In the rows, 128 means zero.
Each path below is one point turned by a fixed rotation once a step. After each direction that follows a path, write how fast that rotation turns it, in degrees a step (0 if it stays still).
Each turn is a multiple of 5 degrees from 10 to 175, or 0.
Each row of a path follows its step; steps can be skipped.
path 1
step 2: [124 131 126 138 110 123 133 129 140 123 127 125 114 120 124 126 124 126
 116 120 135 126 139 127 132 131 126 121 125 126 136 141 137 125 124 120
 120 134 128 122 118 137 124 131 130 135 118 131 135 125 129 132 132 129
 133 128 138 132 132 137 132 128 129 124 118 129 123 132 124]
step 4: [113 143 137 124 144 126 130 135 129 138 134 130 125 126 125 130 137 133
 129 126 122 126 133 132 125 130 129 140 124 129 121 132 121 126 130 132
 129 127 139 132 133 128 139 129 126 123 130 116 127 119 124 119 127 132
 122 132 123 125 139 129 139 119 130 134 121 131 117 137 135]
step 8: [125 134 126 145 124 133 119 132 120 126 134 118 114 132 126 125 131 128
 128 132 125 129 133 120 124 133 131 127 128 123 131 132 127 127 137 122
 120 117 128 118 120 134 129 130 113 123 126 123 122 133 121 127 125 142
 112 133 126 126 126 122 140 131 127 122 128 131 139 131 134]
step 12: [131 133 142 139 137 127 141 136 129 122 131 129 121 119 125 122 129 121
 126 126 122 132 130 126 133 134 121 135 136 132 119 131 134 137 127 144
 135 135 135 126 134 129 124 132 123 131 120 124 123 116 128 120 130 135
 128 129 134 126 141 129 140 130 135 121 125 123 130 136 130]
step 20: [125 136 134 123 120 118 134 129 137 121 135 129 123 123 127 129 136 121
 134 117 133 115 122 133 129 126 130 120 137 129 124 134 123 137 119 126
 122 131 130 120 130 126 134 127 120 132 128 129 122 117 119 118 126 124
 125 123 123 131 145 134 142 130 138 131 124 131 122 133 131]
step 21: [122 126 142 143 134 128 132 131 120 126 131 128 125 123 127 127 134 122
 129 130 119 130 140 132 135 118 119 129 126 129 133 139 136 125 132 128
 128 132 143 115 136 128 135 129 125 125 124 122 119 128 129 125 124 131
 130 128 139 119 142 128 130 136 134 123 124 126 129 138 139]
step 24: [123 121 123 136 114 121 137 124 128 132 124 117 115 132 133 125 126 136
 123 127 125 132 127 131 137 124 132 123 145 128 131 127 132 126 136 116
 119 135 130 123 126 140 121 129 124 123 126 129 123 128 123 131 133 129
 120 129 128 131 138 139 121 130 123 120 130 141 138 133 131]
step 26: [130 138 133 132 142 124 129 128 124 129 143 136 120 132 127 130 129 125
 124 128 136 129 130 121 125 128 126 140 119 122 134 128 123 141 130 122
 109 129 133 139 132 118 136 122 121 126 119 130 133 123 118 127 126 135
 128 139 125 124 126 125 131 131 132 123 118 127 126 137 130]
step 34: [123 133 127 132 131 129 131 138 129 134 132 129 127 129 129 121 129 128
 118 132 138 129 130 110 130 123 122 137 132 120 132 135 137 141 137 128
 121 135 125 127 138 120 125 132 123 139 136 122 124 122 130 123 136 135
 122 125 128 125 132 141 133 141 137 122 116 127 129 130 128]
step 38: [116 126 132 133 122 117 130 123 126 122 120 123 130 123 129 129 122 116
 131 125 127 127 143 112 129 133 126 132 135 132 128 124 127 125 120 130
 121 134 130 117 124 134 132 123 132 128 126 126 116 129 125 133 122 134
 132 130 126 127 133 132 130 130 143 144 124 133 135 140 140]
Directions:
[129 130 132 128 126 129 130 128 129 126 125 129 128 128 130 126 131 125
 127 131 128 130 129 125 129 127 128 129 131 130 130 129 129 125 131 128
 129 127 127 130 129 127 127 129 129 128 129 129 127 129 130 125 126 129
 128 128 130 127 127 130 127 127 127 127 127 128 128 126 127] : 115
[127 131 129 128 128 130 128 128 130 128 124 128 128 126 126 125 127 130
 127 129 129 125 125 127 128 128 126 129 125 130 128 130 128 128 128 129
 128 129 128 126 130 128 129 128 129 125 125 127 131 128 127 130 129 127
 126 126 129 129 128 129 127 126 128 129 127 126 125 126 125] : 25
[127 129 125 129 127 129 130 128 127 129 127 126 127 130 130 127 129 129
 127 127 127 128 130 127 128 134 127 128 128 128 126 126 129 126 128 130
 128 130 127 126 127 127 125 128 128 131 130 128 128 131 130 129 130 132
 125 129 128 130 128 128 128 126 128 129 127 125 127 127 129] : 70
[127 129 128 128 128 125 128 126 126 128 128 128 125 128 130 126 129 127
 131 125 128 126 127 130 127 128 127 126 129 128 131 128 126 124 128 128
 123 127 126 130 127 127 130 128 128 126 130 127 130 125 127 127 128 127
 127 130 128 128 126 126 130 127 127 130 127 126 125 128 128] : 115
[127 127 129 128 131 127 127 128 130 123 128 128 129 129 126 129 128 129
 132 128 127 126 130 129 131 129 128 128 129 130 130 126 128 125 129 132
 129 128 128 124 129 126 127 126 127 129 128 127 129 128 128 129 127 128
 129 128 126 126 129 129 128 127 128 127 127 131 125 126 129] : 45
